data =
[[  1.56 -14.00   1.71   1.95 -14.13 -14.16 -14.22   1.85   1.97 -13.95
    2.00 -14.20   1.71   1.75   1.78]
 [ -6.04  -6.26  -6.04  -6.04  -6.26  -6.26  -6.26  -6.04  -6.04  -6.26
   -6.04  -6.26  -6.04  -6.04  -6.04]
 [ -4.17  -8.16  -4.14  -4.07  -8.19  -8.20  -8.22  -4.10  -4.07  -8.15
   -4.06  -8.21  -4.14  -4.13  -4.12]
 [ 14.45 -27.12  14.83  15.49 -27.47 -27.56 -27.70  15.22  15.53 -26.99
   15.61 -27.65  14.83  14.94  15.02]
 [ -3.82  -8.52  -3.78  -3.70  -8.56  -8.57  -8.58  -3.73  -3.70  -8.50
   -3.69  -8.58  -3.78  -3.77  -3.76]]
data[0,-15]	1.56
data[4,-8]	-3.73
data[:, -6]	[-13.95, -6.26, -8.15, -26.99, -8.50]
data[1,-14]	-6.26
data[-3,-13]	-4.14
data[3,-14]	-27.12
data[:, 7]	[1.85, -6.04, -4.10, 15.22, -3.73]
data[-3]	[-4.17, -8.16, -4.14, -4.07, -8.19, -8.20, -8.22, -4.10, -4.07, -8.15, -4.06, -8.21, -4.14, -4.13, -4.12]
data[-1,11]	-8.58
data[-1,4]	-8.56
data[1,-1]	-6.04
data[-5,-10]	-14.16
data[3,0]	14.45
data[-4,-8]	-6.04
data[-3,-15]	-4.17
data[-4,11]	-6.26
data[0,-5]	2.00
data[1]	[-6.04, -6.26, -6.04, -6.04, -6.26, -6.26, -6.26, -6.04, -6.04, -6.26, -6.04, -6.26, -6.04, -6.04, -6.04]
data[-3,14]	-4.12
data[4,-9]	-8.58
data[-2,9]	-26.99
data[-5]	[1.56, -14.00, 1.71, 1.95, -14.13, -14.16, -14.22, 1.85, 1.97, -13.95, 2.00, -14.20, 1.71, 1.75, 1.78]
data[:, 13]	[1.75, -6.04, -4.13, 14.94, -3.77]
data[4,8]	-3.70
data[-1]	[-3.82, -8.52, -3.78, -3.70, -8.56, -8.57, -8.58, -3.73, -3.70, -8.50, -3.69, -8.58, -3.78, -3.77, -3.76]
data[3,5]	-27.56
data[:, 8]	[1.97, -6.04, -4.07, 15.53, -3.70]
data[-4,2]	-6.04
data[-5,-14]	-14.00

W =
-33,25,47,42,18,2,11,38,7,2,24
13,5,14,-20,1,14,4,40,19,-29,1
10,-4,-34,27,0,-2,-32,37,17,29,35
-31,0,25,-35,44,-12,23,-37,-29,-11,-30
-17,17,28,34,-7,-19,-29,32,-27,44,21
26,-18,37,-16,-11,-31,22,40,-25,-36,-28
29,21,36,18,41,40,23,38,17,-12,18
28,-44,31,-44,26,28,-24,-1,-33,-44,29
24,9,39,-22,10,11,37,-44,4,39,-29
-24,4,-3,35,36,-43,31,-23,-9,-2,44
39,-29,-36,14,-26,-6,-4,15,23,-41,30
23,-22,27,44,44,15,-6,25,2,-27,-36
W[0, 0] => -33
W[9, 3] => 35
W[9, 5] => -43
W[11, 3] => 44
W[1, 6] => 4
W[8, 10] => -29
W[:, 2] => [47, 14, -34, 25, 28, 37, 36, 31, 39, -3, -36, 27]
W[4, 1] => 17
W[2, 6] => -32
W[3] => [-31, 0, 25, -35, 44, -12, 23, -37, -29, -11, -30]
W[4, 8] => -27
W[0, 4] => 18
W[4, 4] => -7
W[:, 9] => [2, -29, 29, -11, 44, -36, -12, -44, 39, -2, -41, -27]
W[6] => [29, 21, 36, 18, 41, 40, 23, 38, 17, -12, 18]
W[2, 4] => 0
W[5, 6] => 22
W[:, 8] => [7, 19, 17, -29, -27, -25, 17, -33, 4, -9, 23, 2]
W[0, 7] => 38
W[1, 0] => 13
W[5] => [26, -18, 37, -16, -11, -31, 22, 40, -25, -36, -28]
W[6, 2] => 36
W[:, 6] => [11, 4, -32, 23, -29, 22, 23, -24, 37, 31, -4, -6]
W[8, 8] => 4
W[4, 2] => 28
W[6, 0] => 29
W[:, 4] => [18, 1, 0, 44, -7, -11, 41, 26, 10, 36, -26, 44]
W[10, 7] => 15
W[6, 9] => -12
W[4] => [-17, 17, 28, 34, -7, -19, -29, 32, -27, 44, 21]
W[10, 1] => -29
W[7, 0] => 28
W[5, 4] => -11
W[7, 7] => -1
W[:, 1] => [25, 5, -4, 0, 17, -18, 21, -44, 9, 4, -29, -22]

m = (83, 84, -82, -83, -83, 86, 86, -77, 88, -84, 81, 85)
m[0]: 83
m[7]: -77
m[2]: -82
m[1]: 84
m[10]: 81
m[3]: -83

x = ((-81, -83, -81, -80, 81, 79), (-85, -85, -82, -83, 83, 83), (85, 84, 83, 83, -84, -83), (84, 84, 82, 82, -83, -82), (85, 85, 83, 83, -84, -83), (-82, -84, -81, -80, 81, 80), (84, 84, 82, 82, -83, -82), (-84, -84, -82, -82, 83, 82), (-87, -87, -84, -85, 85, 85), (86, 85, 83, 84, -84, -83), (86, 85, 83, 84, -85, -84), (87, 86, 84, 85, -85, -84), (-86, -85, -83, -84, 84, 84))
x[0, 0] -> -81
x[:, 1] -> [-83, -85, 84, 84, 85, -84, 84, -84, -87, 85, 85, 86, -85]
x[:, 2] -> [-81, -82, 83, 82, 83, -81, 82, -82, -84, 83, 83, 84, -83]
x[6, 1] -> 84
x[3, 5] -> -82
x[3, 1] -> 84
x[0, 5] -> 79
x[10, 5] -> -84
x[6, 2] -> 82
x[:, 0] -> [-81, -85, 85, 84, 85, -82, 84, -84, -87, 86, 86, 87, -86]
x[10, 1] -> 85
x[12] -> [-86, -85, -83, -84, 84, 84]
x[2, 2] -> 83
x[8] -> [-87, -87, -84, -85, 85, 85]
x[0, 2] -> -81
x[1, 5] -> 83
x[0, 4] -> 81
x[5, 5] -> 80
x[12, 4] -> 84
x[8, 1] -> -87
x[5, 0] -> -82
x[4, 4] -> -84
x[5, 2] -> -81
x[6] -> [84, 84, 82, 82, -83, -82]
x[8, 4] -> 85
x[8, 5] -> 85
x[11, 4] -> -85
x[6, 5] -> -82
x[9] -> [86, 85, 83, 84, -84, -83]
x[2, 1] -> 84
x[10, 2] -> 83
x[12, 5] -> 84

B =
-33	-37	9	-48	75	-8	-79	-74	42	37	60
29	83	7	84	-37	21	74	90	53	48	-71
Indices start at 0.
(0, 0) = -33
(1, 1) = 83
(0, 10) = 60
(0, 5) = -8
(1, 4) = -37
(0, 8) = 42
(1, 2) = 7
(1, 6) = 74

grid = 66,40,80,13,55,57
grid[0] -> 66
grid[2] -> 80

X = [  8.2  -4.2   2.3  -0.1  12.5 -14.7 -15.4]
X[0] = 8.2
X[5] = -14.7
X[2] = 2.3
X[3] = -0.1
X[4] = 12.5

a = [-85 -71 -22 -41 -37  88]
a[0]	-85
a[3]	-41
a[5]	88

M =
array([[ 85, -84,  85, -86],
       [-88,  89, -88,  90]])
M[0][0] = 85
M[:, 2] = [85, -88]
M[1][2] = -88
M[1] = [-88, 89, -88, 90]
M[0][3] = -86
M[0][2] = 85
